In the rows, 128 means zero.
One turn moves every row onto another: examples first, then more rows asked:
rilik: [152 148 126 139 135 148 116 132 150 120  87 151 183 133 134 125 124 117
 125 126 103 140]
rara: [103 113 144 101 124 105 111 140 116 117 114 121 160 107 120 127 149 129
 100  96 147 136]
guge: [ 96 119 128 138 142 131 144 134 114 153 136 127  88 129  76 125 142 124
 113 111 128  91]
Roga: [101 136 124 111 144 148 116 100 117 125 111 141 155 120  88 152 132  92
 120 119 149 128]
dak: [134 103 145 112 112 126 119 132 134 136 145 119 119  94 116 126 153 152
 113 125 135  82]
Ripev: [ 96 124 129 139 137 131 146 137 117 146 136 117  88 137  73 121 143 115
 123 106 140 104]
nek: [120 132 137 118 131 114 114 109 110 115 102 127 158 126  99 149 137  84
 126 118 157 142]
disa: [128 116 131 138 132 107 141 128 106 155 135 111  88 121  96 139 143 124
 124 118 134  84]
Zose: [119 101 105 150 108 153 161 133 145 130 135 113 114 164 128 139 129 125
 116 143 152  95]
viz: [100 143 132 127 140 126 131 137 139  93 124 140 152 137 137 101 112 123
 127 115  93 175]
tagon: [148 158 137 143 128 131 123 137 149 107 103 149 164 144 129 126 110 103
 140 126 117 166]
kege: [148 131 131 166 134 129 144 166 147 147 111 138 117 142 119  98 133 150
 120 118  82 101]
Kibom: [116 112 118 119 159 116 132 136 164 138  92  96 157 156 129 124 104 112
 114 140 135 149]
nebe: [155 144 129 162 129 126 151 156 146 146 138 133  94 140 126 116 116 143
 139 126  94 109]
keza: [122 139 118 127 128 147 142 136 144 120 151 139  93 125 138 100 120 141
 144 149  84 109]
Gat: [124 142 138 127 134 157 148 128 145 120 153 147 106 132 137 106 124 149
 151 154  89 115]
neguv: [133 137 144 120 161 116 115 142 120 154 108  99 120 153 120 139 122 128
 170 110 103 110]
folu: [105 109 147 147  98 137 146 111 136  95 147 164 132 111 128 133 126 125
 101 132 121 128]
gode: [160 147 131 143 136 140 124 126 153 128  83 147 176 126 146 132 120 120
 127 132 109 132]
nelad: [131 141 115 157 107 129 143 148 135 106 112 151 126 128  91  91 150 108
  94 134 151 125]
Rup: [127 140 110 152 105 141 140 142 138 110 117 164 130 122  91  98 144 104
  88 131 139 129]
guba: [108 137 129  85 166 113 105 151 122 138 118 106 125 129 126  97 143 136
 142 122 113 131]
Vetev: [ 99 144 128 109 144 148 124 100 126 126 112 130 143 120  86 153 119  90
 133 118 155 131]
sitek: [121 126 145 123 171 140 118 123 127 163 104 116 141 140 116 152 120 137
 151 106  92 101]
bavu: [ 95 153 137 117 147 136 139 136 126 101 123 148 147 144 141 105 122 126
 139 125  99 168]
Vozi: [124 129 146 123 167 142 129 118 135 166 107 115 137 134 128 162 114 128
 156 103  98 112]
Tepu: [156 125 133 172 130 121 146 163 144 146 106 135 120 143 133  99 144 144
 118 119  94 105]
dital: [124 102 134 116 118 128 107 124 125 132 147 123 108 104 124 133 150 144
 123 133 135  73]
figet: [116 103 102 112 135 133 129 142 143 148 109  77 141 154 128 149 123 120
 120 113 154 111]
doto: [121 117 152 143  93 149 153 117 139  98 150 161 141 110 129 134 130 142
 108 128 124 119]
posu: [144 137 122 161  99 124 150 124 135 108 131 160 130 114 106 125 129 100
  96 132 147 140]
bilur: [117  87 131 136 126 129 138 118 159 127 122  99 143 143  98 143 119 119
 100 142 169 112]
tiras: [101 105 149 116 129 107  98 126 120 106 118 124 167 117 120 135 143 128
 106  99 144 137]
mego: [121 125  93 134 142 140 154 153 150 140 106 109 127 177 158 119 115 118
 130 141 116 131]
nede: [119 136 119  96 160 117  92 151 127 132 123  97 129 132 130 102 136 143
 149 117 108 119]
vunas: [120 110 122 159 133 138 164 129 165 119 119 130 129 167 127 113 110 117
 109 170 131 132]

Roga turns into sitek
disa turns into nek
Vozi turns into gode
And these:
doto turns into dak
keza turns into folu
bilur turns into figet

